M =
-3.116  -2.400  -1.819   3.803   3.445  -0.362  -2.405   1.676   3.009  -3.440   4.305  -3.604   3.847  -4.093  -3.164   3.904
-3.593   1.391   1.520   1.861  -3.864  -0.263  -2.502  -2.045  -3.148   4.078   4.055   3.006   4.250  -4.775   3.373   4.442
 1.886   1.793  -2.325   1.932   2.042  -0.655  -2.977  -2.055   2.543   3.158  -3.839  -4.107  -3.976   3.840   4.966   3.881
 2.233   2.109   2.090   2.364  -3.258   1.160   2.612  -2.237   2.560   3.151  -4.672  -3.905  -5.526  -5.898  -5.099   3.906
 3.054   3.082   2.264  -3.409  -2.953   1.174  -2.012  -1.890   2.913  -4.312   3.814  -2.938   4.432  -3.884  -3.610   4.022
 1.515   1.670  -3.060   1.938   1.716  -0.285  -2.640   1.149  -3.835  -4.841  -5.787   2.805   2.323  -4.741   3.364   3.702
 1.835   2.769   1.719   2.732   1.211   1.038  -2.689  -1.719  -3.412   3.401   2.741   1.398  -5.237  -4.924   1.730  -5.054
-3.448   2.365  -2.719   2.907  -2.416   0.528   1.862   1.526   1.870   3.504  -4.232  -3.375   3.898   3.011  -4.386   2.439
-3.277   2.418   2.052   3.164  -3.232   0.494   2.487  -2.288  -1.738  -4.461  -4.225   2.306   5.385  -3.400   4.003  -4.173
M[0,0] -> -3.116
M[:, 10] -> [4.305, 4.055, -3.839, -4.672, 3.814, -5.787, 2.741, -4.232, -4.225]
M[:, 1] -> [-2.400, 1.391, 1.793, 2.109, 3.082, 1.670, 2.769, 2.365, 2.418]
M[2,5] -> -0.655
M[1,3] -> 1.861
M[0,8] -> 3.009
M[3,15] -> 3.906
M[3,14] -> -5.099
M[5,3] -> 1.938
M[0,3] -> 3.803
M[8,14] -> 4.003
M[6,15] -> -5.054
M[4,12] -> 4.432
M[1,7] -> -2.045
M[7,4] -> -2.416
M[6,4] -> 1.211
M[1,5] -> -0.263
M[1] -> [-3.593, 1.391, 1.520, 1.861, -3.864, -0.263, -2.502, -2.045, -3.148, 4.078, 4.055, 3.006, 4.250, -4.775, 3.373, 4.442]
M[0,14] -> -3.164
M[:, 4] -> [3.445, -3.864, 2.042, -3.258, -2.953, 1.716, 1.211, -2.416, -3.232]
M[2,2] -> -2.325
M[8,0] -> -3.277
M[:, 13] -> [-4.093, -4.775, 3.840, -5.898, -3.884, -4.741, -4.924, 3.011, -3.400]
M[4,13] -> -3.884
M[0,7] -> 1.676
M[2,14] -> 4.966
M[:, 6] -> [-2.405, -2.502, -2.977, 2.612, -2.012, -2.640, -2.689, 1.862, 2.487]
M[7,7] -> 1.526
M[1,11] -> 3.006
M[6] -> [1.835, 2.769, 1.719, 2.732, 1.211, 1.038, -2.689, -1.719, -3.412, 3.401, 2.741, 1.398, -5.237, -4.924, 1.730, -5.054]
M[3,10] -> -4.672
M[3,9] -> 3.151
M[4,1] -> 3.082
M[3,5] -> 1.160
M[5,6] -> -2.640
M[8] -> [-3.277, 2.418, 2.052, 3.164, -3.232, 0.494, 2.487, -2.288, -1.738, -4.461, -4.225, 2.306, 5.385, -3.400, 4.003, -4.173]
M[5] -> [1.515, 1.670, -3.060, 1.938, 1.716, -0.285, -2.640, 1.149, -3.835, -4.841, -5.787, 2.805, 2.323, -4.741, 3.364, 3.702]

A = [-6.501  2.785  3.452  2.722 -4.156 -2.063 -1.825  0.284]
A[0]: -6.501
A[2]: 3.452
A[1]: 2.785
A[3]: 2.722
A[6]: -1.825
A[5]: -2.063

m =
18	48	32	68	48	44	44	57	55	63	65	49	69	39	75
43	37	54	45	31	54	50	65	48	47	38	44	51	30	30
62	64	35	83	28	35	25	44	48	59	56	62	51	44	70
48	47	48	47	47	47	47	46	47	47	47	48	46	46	47
42	36	54	45	30	55	48	65	47	46	38	43	50	30	28
31	70	45	40	55	21	62	46	71	58	81	7	29	61	32
59	39	38	28	48	36	52	42	55	58	57	48	40	50	31
39	43	23	41	53	54	34	42	37	41	47	43	34	51	43
47	48	47	47	47	47	47	47	48	47	46	47	47	47	47
33	54	58	88	51	38	35	64	66	74	63	22	47	59	65
47	46	48	47	47	46	47	46	47	47	47	47	47	46	48
42	47	18	51	53	56	50	55	42	44	54	55	61	52	57
41	63	63	45	48	46	50	47	45	46	58	38	40	60	42
Indices start at 0.
(0, 0) = 18
(5, 13) = 61
(5, 11) = 7
(3, 2) = 48
(1, 9) = 47
(5, 4) = 55
(3, 8) = 47
(5, 3) = 40
(10, 0) = 47
(2, 9) = 59
(2, 13) = 44
(10, 7) = 46
(8, 12) = 47
(4, 9) = 46
(2, 11) = 62
(11, 11) = 55
(10, 9) = 47
(3, 7) = 46
(10, 14) = 48
(0, 12) = 69
(10, 5) = 46
(12, 3) = 45
(2, 0) = 62
(5, 7) = 46
(9, 1) = 54
(0, 9) = 63
(0, 2) = 32
(3, 4) = 47
(12, 2) = 63
(5, 8) = 71
(5, 0) = 31
(3, 13) = 46
(0, 1) = 48
(2, 3) = 83
(5, 9) = 58
(5, 10) = 81

B = [7214, 9115, 7006, 4419, 6362, 7110, 2761, 4297, 3833]
B[0] => 7214
B[1] => 9115
B[2] => 7006
B[6] => 2761
B[4] => 6362
B[8] => 3833

grid =
[[97 98 14 10 10 10 10 10 56 49 51 55]
 [62 86 12 45 73 74 73 75 41 66 66 41]
 [97 97 22 12 10 11 10 12 77 32 30 77]
 [61 96 12 65  9  9  9  9 92 15 15 92]
 [90 74 48 15 88 90 89 90 74 36 34 74]
 [91 84 47 15 97 97 97 97 76 32 31 75]]
Rows and columns are counted from 0.
row 0 col 0 -> 97
row 1 col 11 -> 41
row 4 col 1 -> 74
row 2 col 4 -> 10
row 1 col 4 -> 73
row 4 col 3 -> 15
row 5 col 3 -> 15
row 0 col 7 -> 10
row 2 col 7 -> 12
row 1 col 5 -> 74
row 4 col 8 -> 74
row 4 col 2 -> 48
row 0 col 8 -> 56
row 1 col 3 -> 45
row 0 col 11 -> 55
row 0 col 4 -> 10
row 0 col 2 -> 14
row 3 col 3 -> 65
row 3 col 1 -> 96
row 3 col 8 -> 92
row 3 col 11 -> 92
row 0 col 1 -> 98
row 1 col 10 -> 66
row 2 col 11 -> 77

a =
[[  71 -228 -967 -275  278   68 -967  704 -150 -275  -52 -720  161]
 [-182  121  564 -105   34  500  564 -186  184 -169  350  -55   69]
 [ -14  115  430 -237  132  358  430 -138  235  -48  284 -322  167]
 [ 234  400  482 -878  258  159  482 -253  333  -93  345 -665   93]
 [  10  250  524 -477  141  336  524 -225  253 -124  336 -347   84]
 [  -3   52  446 -116  146  375  446 -145  266   42  259 -360  232]
 [ -52  -37 -114 -184  144  303 -114  192   49 -192  162 -355  129]]
a[0,0] = 71
a[6] = [-52, -37, -114, -184, 144, 303, -114, 192, 49, -192, 162, -355, 129]
a[2,1] = 115
a[:, 2] = [-967, 564, 430, 482, 524, 446, -114]
a[1,3] = -105
a[3,0] = 234
a[2,6] = 430
a[0,4] = 278
a[:, 3] = [-275, -105, -237, -878, -477, -116, -184]
a[4,1] = 250
a[1,5] = 500
a[:, 9] = [-275, -169, -48, -93, -124, 42, -192]
a[3,9] = -93
a[3,6] = 482
a[1,6] = 564
a[0,1] = -228
a[6,1] = -37
a[2,12] = 167
a[4,6] = 524
a[:, 0] = [71, -182, -14, 234, 10, -3, -52]
a[4] = [10, 250, 524, -477, 141, 336, 524, -225, 253, -124, 336, -347, 84]
a[0,8] = -150
a[:, 6] = [-967, 564, 430, 482, 524, 446, -114]
a[5,12] = 232
a[:, 10] = [-52, 350, 284, 345, 336, 259, 162]
a[0,6] = -967
a[2,0] = -14
a[0,2] = -967
a[3,8] = 333
a[:, 1] = [-228, 121, 115, 400, 250, 52, -37]
a[2,11] = -322
a[1,11] = -55
